In the data rows, zero lies at 7.5, halfway between 7 and 8.
Here are some points, each followed by its number:
7,11,5,8,5,8,8,7,6,6,7,6,6,4,6,8,6,8,8,8,9,9,4 0
7,8,8,9,9,10,7,12,10,4,5,6,7,6,8,6,4,5,8,7,8,9,4 1
8,6,7,7,6,5,9,5,8,6,9,6,8,10,9,7,9,10,9,7,9,6,10 2
4,9,6,9,6,9,8,6,10,9,8,7,11,7,6,7,8,8,8,10,8,8,4 3
8,6,11,6,8,7,6,9,7,8,7,12,7,4,6,9,4,8,7,7,2,6,10 4
9,7,7,8,7,6,4,8,7,4,11,8,7,11,8,6,11,5,6,5,11,10,9 5
8,6,8,9,11,3,5,7,10,5,9,6,6,10,11,8,8,9,11,5,10,7,12 6
7,8,6,7,4,9,7,10,9,11,6,8,10,3,7,6,6,6,8,9,7,6,5 7
Which five points above are nearest to each new point? Their numbers follow each, nearest first.
4,8,5,9,6,9,8,6,9,10,8,7,11,6,6,7,7,7,8,11,8,8,4 3 7 0 1 2
7,7,6,7,5,6,9,6,8,7,9,6,9,9,8,7,8,9,8,7,9,6,9 2 3 0 5 6
7,11,9,6,10,5,6,7,9,5,10,6,5,7,12,8,5,7,4,3,9,7,7 6 5 2 1 0
7,11,8,5,9,9,7,9,4,12,6,9,7,7,8,10,10,10,6,8,6,10,8 0 4 3 7 2
8,7,7,7,6,5,9,6,8,6,9,6,8,10,8,8,9,10,9,7,9,7,10 2 6 5 3 0
8,10,5,9,5,7,9,6,7,5,8,6,7,5,6,8,6,8,8,8,9,10,4 0 3 1 7 2
9,6,10,4,11,7,7,6,4,7,8,12,3,7,7,12,6,10,6,7,6,8,9 4 2 0 6 5
8,12,9,8,10,8,8,9,5,8,8,5,5,6,8,8,5,8,5,5,6,7,9 0 4 1 2 7
8,10,7,8,9,7,8,10,6,8,8,8,6,8,6,8,9,10,6,4,8,8,7 0 2 5 3 1
7,13,8,8,9,8,9,8,5,8,8,5,6,6,8,8,7,8,6,5,6,7,9 0 2 1 3 4
8,7,10,8,10,4,6,8,9,5,8,7,3,9,9,8,4,8,5,5,7,8,9 6 2 5 4 1
7,8,4,9,5,12,4,10,9,10,4,8,9,6,8,6,8,5,7,11,8,4,5 7 3 1 0 2
7,8,9,6,6,11,6,10,9,7,7,8,9,7,10,7,6,6,7,6,5,3,6 7 1 4 3 0
8,4,11,6,8,7,6,9,8,7,6,13,7,4,6,10,4,8,7,7,2,6,10 4 7 1 2 0
7,6,8,8,10,9,7,7,6,8,8,6,5,7,10,8,4,7,8,5,7,7,9 2 1 6 4 0
